[[-1.98  0.43 -0.37  0.15 -1.30  1.12  1.19 -2.80 -0.13  4.33  1.70  0.36]
 [-1.29 -0.67 -0.09  1.05 -1.89  0.61  4.23 -0.06  0.62  3.26  0.49  0.09]
 [-2.12  0.61 -1.26  1.20  3.26 -2.71  1.72 -0.48  0.49  3.35  0.74  2.66]
 [ 0.72  0.65 -0.98  2.28  2.82 -1.52  4.43 -0.65 -2.02 -0.61  0.13  2.65]
 [ 0.44  0.62  0.69  2.35  1.31 -1.30  4.13 -1.27  3.55  3.18 -2.49  3.74]
 [-2.33 -0.58 -0.32  2.02  1.65 -1.44  5.19 -0.71 -0.54  3.29  1.80  1.02]]
->
[[ 0.72  0.65 -0.98  2.28  2.82 -1.52  4.43 -0.65 -2.02 -0.61  0.13  2.65]
 [ 0.44  0.62  0.69  2.35  1.31 -1.30  4.13 -1.27  3.55  3.18 -2.49  3.74]
 [-2.12  0.61 -1.26  1.20  3.26 -2.71  1.72 -0.48  0.49  3.35  0.74  2.66]
 [-1.98  0.43 -0.37  0.15 -1.30  1.12  1.19 -2.80 -0.13  4.33  1.70  0.36]
 [-2.33 -0.58 -0.32  2.02  1.65 -1.44  5.19 -0.71 -0.54  3.29  1.80  1.02]
 [-1.29 -0.67 -0.09  1.05 -1.89  0.61  4.23 -0.06  0.62  3.26  0.49  0.09]]

[[ 1.87  1.88 -2.10  0.90  0.18]
 [-1.95  1.49  1.05 -0.54  5.31]
 [-0.19  0.16 -0.15 -0.35  0.97]
 [ 1.12 -0.61 -0.35 -1.96  0.21]
 [-0.29  0.22 -0.79 -1.63 -1.23]
 [ 0.79 -1.09 -0.68  1.19  0.50]
 [ 2.14 -1.32 -3.31 -2.22  1.35]
 [ 1.42 -0.07 -0.23  0.42  1.06]]
->
[[ 1.87  1.88 -2.10  0.90  0.18]
 [-1.95  1.49  1.05 -0.54  5.31]
 [-0.29  0.22 -0.79 -1.63 -1.23]
 [-0.19  0.16 -0.15 -0.35  0.97]
 [ 1.42 -0.07 -0.23  0.42  1.06]
 [ 1.12 -0.61 -0.35 -1.96  0.21]
 [ 0.79 -1.09 -0.68  1.19  0.50]
 [ 2.14 -1.32 -3.31 -2.22  1.35]]

[[ 0.15  0.01  0.17  0.04 -0.29 -0.19 -0.07 -0.31  0.15]
 [-0.22  0.05  0.08 -0.32  0.06 -0.13  0.11 -0.15  0.46]
 [-1.12  0.06  0.05 -1.00  0.68 -0.01  0.67  0.07  1.02]
 [ 2.92 -0.71 -3.67 -2.03 -2.05 -0.91  2.94 -0.48  0.36]
 [ 0.06  0.02  0.14 -0.04 -0.16 -0.15 -0.07 -0.20  0.23]
 [-0.55 -1.29  0.49  1.43  1.91  2.94  0.76  2.21  0.09]
 [ 0.81 -5.82  2.62 -0.18  2.52  5.99  0.92  2.19 -0.29]
 [-2.39 -0.83 -0.65  0.96 -1.83 -0.72 -2.78 -4.51  2.50]]
->
[[-1.12  0.06  0.05 -1.00  0.68 -0.01  0.67  0.07  1.02]
 [-0.22  0.05  0.08 -0.32  0.06 -0.13  0.11 -0.15  0.46]
 [ 0.06  0.02  0.14 -0.04 -0.16 -0.15 -0.07 -0.20  0.23]
 [ 0.15  0.01  0.17  0.04 -0.29 -0.19 -0.07 -0.31  0.15]
 [ 2.92 -0.71 -3.67 -2.03 -2.05 -0.91  2.94 -0.48  0.36]
 [-2.39 -0.83 -0.65  0.96 -1.83 -0.72 -2.78 -4.51  2.50]
 [-0.55 -1.29  0.49  1.43  1.91  2.94  0.76  2.21  0.09]
 [ 0.81 -5.82  2.62 -0.18  2.52  5.99  0.92  2.19 -0.29]]

[[ 0.70  2.49 -1.43  0.98  0.57 -1.43  1.26]
 [-1.94  4.10 -0.38  0.98  0.47 -0.01 -2.44]
 [-3.12 -2.59  5.43  0.46 -1.06  2.12 -1.82]
 [ 0.44  0.64 -2.22 -0.22  1.70 -3.03  3.32]
 [ 0.18  5.02 -2.75 -0.39  0.88 -0.37 -1.62]]
->
[[ 0.18  5.02 -2.75 -0.39  0.88 -0.37 -1.62]
 [-1.94  4.10 -0.38  0.98  0.47 -0.01 -2.44]
 [ 0.70  2.49 -1.43  0.98  0.57 -1.43  1.26]
 [ 0.44  0.64 -2.22 -0.22  1.70 -3.03  3.32]
 [-3.12 -2.59  5.43  0.46 -1.06  2.12 -1.82]]

[[ 0.46  0.11 -2.97  0.44 -0.23  0.94 -1.47  1.64  0.36 -0.84]
 [-3.47 -5.12  1.44 -3.90 -0.37 -3.41 -2.43 -2.43 -0.75 -3.03]
 [-0.57  3.27 -3.29 -0.66  3.24  1.12 -3.31 -4.53  4.75 -1.08]]
->
[[-0.57  3.27 -3.29 -0.66  3.24  1.12 -3.31 -4.53  4.75 -1.08]
 [ 0.46  0.11 -2.97  0.44 -0.23  0.94 -1.47  1.64  0.36 -0.84]
 [-3.47 -5.12  1.44 -3.90 -0.37 -3.41 -2.43 -2.43 -0.75 -3.03]]

[[-0.70  2.53  2.28  0.65  0.81  1.59 -0.08  0.30  0.63]
 [-0.33  0.22 -1.06 -1.28 -0.18  5.49 -0.41  0.96 -0.27]
 [-0.53  1.73 -2.61  0.67  1.73 -1.58  0.11  0.98  0.41]
 [ 1.37  0.62  2.18  1.33  1.72 -2.80 -0.16 -0.58  0.02]]
->
[[-0.70  2.53  2.28  0.65  0.81  1.59 -0.08  0.30  0.63]
 [-0.53  1.73 -2.61  0.67  1.73 -1.58  0.11  0.98  0.41]
 [ 1.37  0.62  2.18  1.33  1.72 -2.80 -0.16 -0.58  0.02]
 [-0.33  0.22 -1.06 -1.28 -0.18  5.49 -0.41  0.96 -0.27]]

[[ 1.20  2.61 -2.26 -3.23 -0.39 -3.46  0.80  1.70  4.79]
 [ 1.17 -4.86  3.31 -2.13 -3.76  0.13  2.32  0.10  2.77]
 [-1.44  3.44  1.81 -3.05 -2.05  5.68 -0.54 -1.66  0.87]]
->
[[-1.44  3.44  1.81 -3.05 -2.05  5.68 -0.54 -1.66  0.87]
 [ 1.20  2.61 -2.26 -3.23 -0.39 -3.46  0.80  1.70  4.79]
 [ 1.17 -4.86  3.31 -2.13 -3.76  0.13  2.32  0.10  2.77]]

[[-4.72  0.42  0.05  2.76  0.30  3.83  0.57  2.43 -0.49 -1.33 -0.89]
 [-1.93 -0.48  0.49 -0.17 -1.03  2.13 -0.40 -0.07 -4.31 -0.94 -1.71]
 [-2.56  0.75 -0.79  1.47 -0.29  2.22 -0.13  1.51 -0.96  0.28 -0.73]
 [ 1.08  1.68  0.95 -3.73  0.19 -1.50 -2.89 -3.18  2.55 -0.38  1.10]
 [-1.72 -0.58 -0.71  0.09 -1.06  2.14  0.87  2.27 -0.98  0.36  0.65]
 [-0.03  0.24 -1.18  4.11  1.89  0.81  4.23  0.70 -1.88  2.57 -0.52]
 [-1.06  1.08  0.88 -0.55  0.37  0.34 -1.73  0.42 -0.70 -2.79 -1.02]]
->
[[ 1.08  1.68  0.95 -3.73  0.19 -1.50 -2.89 -3.18  2.55 -0.38  1.10]
 [-1.06  1.08  0.88 -0.55  0.37  0.34 -1.73  0.42 -0.70 -2.79 -1.02]
 [-2.56  0.75 -0.79  1.47 -0.29  2.22 -0.13  1.51 -0.96  0.28 -0.73]
 [-4.72  0.42  0.05  2.76  0.30  3.83  0.57  2.43 -0.49 -1.33 -0.89]
 [-0.03  0.24 -1.18  4.11  1.89  0.81  4.23  0.70 -1.88  2.57 -0.52]
 [-1.93 -0.48  0.49 -0.17 -1.03  2.13 -0.40 -0.07 -4.31 -0.94 -1.71]
 [-1.72 -0.58 -0.71  0.09 -1.06  2.14  0.87  2.27 -0.98  0.36  0.65]]
